(in the rows, 128 means zero)
M: rows in a few groups, each row roughly a mix of its group's directions:
M (151 x 10):
[[ 84  96 131 107 112 123  87 117 111 136]
 [145 141 157 149 120  93 148 122 125  79]
 [136 164 178 116 111 102 117 110 117 149]
 [ 97 139 119 114 111 142 176 130 163 105]
 [ 85 123 120 106 135 134  84 140 101 151]
 [152 133 165 121 169 102 143 100 111 114]
 [104 161 122 122  99 163  99 124 111  98]
 [136 112 114 128 158 152 160 127 170  95]
 [ 87 133 112 133 102 150 103 109 115 169]
 [122 113 158 124  83 107 109 112 126  88]
 [159 124 113 129 129  81 124 121 172 150]
 [143 122 152 148  91  93 133 106 136  90]
 [ 96 136 119 111 131 143 114 186 150 115]
 [136  91 127 144 151  85 165 136 118 146]
 [ 92  94 129  99  97 128  91 114 122 135]
 [ 99  99 101 169 112 149 129 125 101 146]
 [116 110 158 127  88  96 120  98 136  98]
 [165 129 146 140 119 116 160  76 135 136]
 [ 94 133 109 120 140 136  87 177 121 125]
 [106 169 118 120 101 163  93 122 133 108]
 [141  96 135 108 141  85 142 140 163 154]
 [ 71 129 131 129  91 118 140 158 130 118]
 [ 71 124 127 133  93 115 160 137 122 124]
 [105 138 110 110 140 148 119 182 154 107]
 [107 141 129 117 180 149 116 157  97 135]
 [135 103 123 102 123  84 146 120 174 131]
 [114 172 106 129  97 165 119 105 142 114]
 [139 139 147 145  94  95 112 140  83 146]
 [113  94  95 158 133 166 140 156 141 132]
 [130 105  98 149 103 123 117 183 112 125]
 [ 96 131 113 110 148 141  83 166 121 143]
 [121 165 114 170 130 154  97 114 104 122]
 [137 124 127  87 100 106 116 118 179 124]
 [124 147 120  82  91 141 125 124 167 112]
 [113 106 149 109  80 116 101 116 121  97]
 [136 124 164 140 102  96 123 116 126  78]
 [168 141 121 137 165 113  94 111 118 157]
 [110 142 131  82 100 166 135 129 144 101]
 [136 119 129  91 110 102 118 117 184 133]
 [103  92 126 132  89 101 100 101 116 131]
 [ 85 109 146  94 100 114 103 123 123 105]
 [ 94 134 135 124  93 142 145  85 159 114]
 [ 70 119 136 132  88 126 154 123 120 129]
 [133 151 100 185 152 110 118 121 112 130]
 [127 133 102 107 165 166 129 147 124 167]
 [116 143 106  75 112 118  96 142 151 116]
 [ 74 124 123  88 141 131 132 122 148 155]
 [123 138 125 148 112 125 185  93 151 119]
 [118 120 120  97 143 140  78 166 109 124]
 [ 74 123 129 133  89 121 162 118 121 121]
 [120 130 103 122 160 165 113 152 101 163]
 [131 110 143 131 130 118  77 129  86 158]
 [128  93 134  95 130  95 158 129 167 135]
 [157 115 130 109 129 104 138 122 181 159]
 [143 142 156 136 102 102 153 119 134  78]
 [126 164 114 174 139 142  87 116 121 137]
 [172 156 125 157 159 130 162 140 128 120]
 [104 153 132 122 107 182 117 120 105 104]
 [113 140 108  85 106 126  92 159 150 131]
 [123 146 124 122 181 151 124 162  98 132]
 [118 153 134 154 132 173 102 129  87 120]
 [106 129 131 160 131 167 128 113 123 178]
 [144 165 112 170 130 137  88 106 126 131]
 [138 131 161 141  98  96 143 107 136  85]
 [150  98 134 132 157  99 158 133 151 164]
 [154 125 144 141 111 110 167  77 126 133]
 [ 89 130 141 114  99 158 111 131  91 104]
 [137 139 152 144 158 137 155  73 124 134]
 [151 125 134 148 121 105 168  77 119 138]
 [132 157 143  97 123 140 138 117 185 115]
 [146 119 141 144  81 102 137  98 158 111]
 [125 136 131 171 153 155 134 133  78 134]
 [132 137 108 112 152 154 100 173 147 101]
 [ 76 119 130 119  90 136 158 137 129 105]
 [ 94 105 157 132  89 129 115 166 114 125]
 [150 132 125  94 121 114 123 123 191 135]
 [188 131 123 116 166 134 103 119 129 128]
 [108 102  95 154 132 172 133 151 143 145]
 [ 72 132 119 137 101 123 164 145 139 115]
 [117  95  99 173 122 141 130 143  94 141]
 [ 71 117 130 120  93 132 156 110 116 127]
 [158 148 146  86 149  95 124 128 139  99]
 [102 101 102 169 123 149 129 118  95 150]
 [162 136 145 108 149 103 151 120 146  83]
 [101 100 103 170 113 148 128 126  97 149]
 [119  91 151 156 158 109 122 133  86 134]
 [126 123 150 155  88  88 126 111 129  93]
 [117 148 113  96 166 164 142 153 134 152]
 [100 125 125 118 165 150 103 147  84 143]
 [119 133 135 141 139 127 104 112  80 176]
 [ 87 136 118 123 110 145 175 121 157 112]
 [ 97 144 140 115  85 129 133  83 149 118]
 [181 128 135 148 150 115  88 127 113 139]
 [126 106 101 145 138 133 103 169  93 156]
 [133 132  93 118 156 167 128 148 121 170]
 [135 123 101 108 166 165 122 140 118 168]
 [ 81 117 146  84 105 132 110 126 116 110]
 [132 148 109 181 146 113 106 131  93 125]
 [131 107 120 168 149  82 133 134  95 134]
 [161 124 112 147 139  78 121 120 158 150]
 [121 137 131  75  94 142 121 128 162 109]
 [156 133 121 107 155 143  85 167 136 112]
 [140 115 134  90 117 103 118 120 184 134]
 [ 99 142 128 127  91 122  97 109  98 163]
 [172 160 128 149 150 130 167 140 139 114]
 [168 123 146 140 116 113 167  84 131 130]
 [141 171 116 159 130 155  89 117 113 115]
 [144 137 111 101 159 152 102 168 149 110]
 [105 134 109  83 143 151 115 119 171 122]
 [150 119 149 160  93  94 126 105 137  99]
 [144 118 136 144 130 134 174 120 161  85]
 [ 83 125 140 140  97 112 149  96 115 155]
 [110 111 160 121  92  98 114 105 128  93]
 [148 115 143 168  92  94 120 105 125 104]
 [116 149 125 117 104 116  85 130  96 168]
 [136 158 111 176 137 130 100 130  90 123]
 [122 141 126 144 112 132 184 101 162 115]
 [102 107  92 133 132 139 105 127 116 180]
 [170 142 110 165 163 126 152 131 136 147]
 [142 104 137 104 130  94 125 123 180 151]
 [117 117 105 104 153 162 105 148  95 155]
 [105 142 142 128 119 182 121 130  88 111]
 [ 70 109 136 107 120 125  95 124 108 135]
 [ 97 135 134 147 122 157 135  77 126 159]
 [143 145 113 119 161 140  79 164 141 125]
 [138 117 150 155  88  92 120 106 138  98]
 [182 136 118 124 172 127 104 141 136 133]
 [150  94 128 141 154  88 166 133 128 146]
 [178 149 123 172 144 124 141 146 130 117]
 [167 129 139 132 122 112 166  78 131 128]
 [ 92 122 103 145 110 172 119 129 141 162]
 [131 115 147 130 128 117  75 130  91 159]
 [ 93 129 136  92 103 166 148 136 115 104]
 [155 159 151 114 147 133 159 147 137  87]
 [130 144 139  86 114 175 133 123 164 124]
 [126 125 108  90 160 147 129 134 174 106]
 [154 113 116 161 160  88 153 137 120 147]
 [ 95 123 144  96 122 171 153 143 111 107]
 [128 136 150 150  95 101 114 127  81 153]
 [114  99  93 159 127 168 142 151 146 130]
 [171 125 132 122 157 123  79 149 114 139]
 [169 122 135 120 150 104 148 153 140  85]
 [ 75 114 133 130 101 125 111 164 106 126]
 [169 144 116 112 158 125 148  84 143 138]
 [186 148 116 138 162 123 130 113 149 124]
 [136 153 117 120 180 151 146 159 106 132]
 [118 159 148 109 124 154 136 101 178 139]
 [ 98 133 115  91 161 161 127 146 110 152]
 [117 142 112 123 121 137 178 136 167  95]
 [107 156 132 123 118 189 126 130 105 110]
 [ 86  95 126 107 103 128  91 113 112 142]]
the one row of each list that fits no group (the others fit one group, some only roughly):
    Q_561: [143 141 141 155 103 103 136 103 160  88]
    Q_892: [154 149 153 155 132 100 165 124 146  97]
    Q_586: [154 156 113 126 172 151 152 161 131 135]
    Q_710: [107 132 144  74  94 146 137 133 135 103]
    Q_253: [ 75 110 117  99 131 139 101 131 110 152]
    Q_256: [134 159 133 103 101 171 103 114 156 120]
    Q_360: [108 123 135  70  95 122 128 132 144 103]
    Q_883: [131 131 126  82 110 117 131 128 185 122]
    Q_514: [ 70 134 116 132 109 134 143 166 137 115]
    Q_2: [147 114 109 170 150  79 141 123 135 140]

Q_561
    Q_160: [164 148 103 119 141 134 134 151 153  82]
    Q_141: [136 134 135 159 112 112 173  83 120 138]
    Q_88: [186 133 130 128 139 130 159 116 155 103]
    Q_277: [129 137 140 129 117 137 168  92 162  91]
    Q_802: [172 147 143 119 173 139 105 123 105 130]
    Q_334: [140 134 131 148 151 103 101 104 109 177]
    Q_690: [144 145 124 122 119 132 175 143 162  88]
    Q_935: [126 143 128  81 107 134 130 129 182 127]
    Q_259: [117 114 134 143 137 122  85 113  94 172]
    Q_323: [132 123 145 180 115 134 152 117  91 152]

Q_802
    Q_739: [143 131 114 115 133 110  87 161  95 161]
    Q_606: [ 76 101 122 106 119 130  98 120 108 149]
    Q_773: [118 159 129  96  95 172 113 120 148 118]
    Q_186: [149 133 124 179 168 121 119 123 111 154]
    Q_25: [177 150 112 165 154 138 145 144 121 137]
    Q_448: [ 91 128 117 135  99 117 178 133 123 100]
    Q_486: [139 144 121 116 118 129 166 145 167  84]
    Q_583: [ 71 116 137 130  87 106 136 129 138 120]
    Q_367: [ 90 109 100 113 144 139 100 133 116 170]
    Q_782: [150 126 126 112 166 138  73 130 120 151]
    Q_109: [177 133 125 124 160 136  96 160 127 112]

Q_583
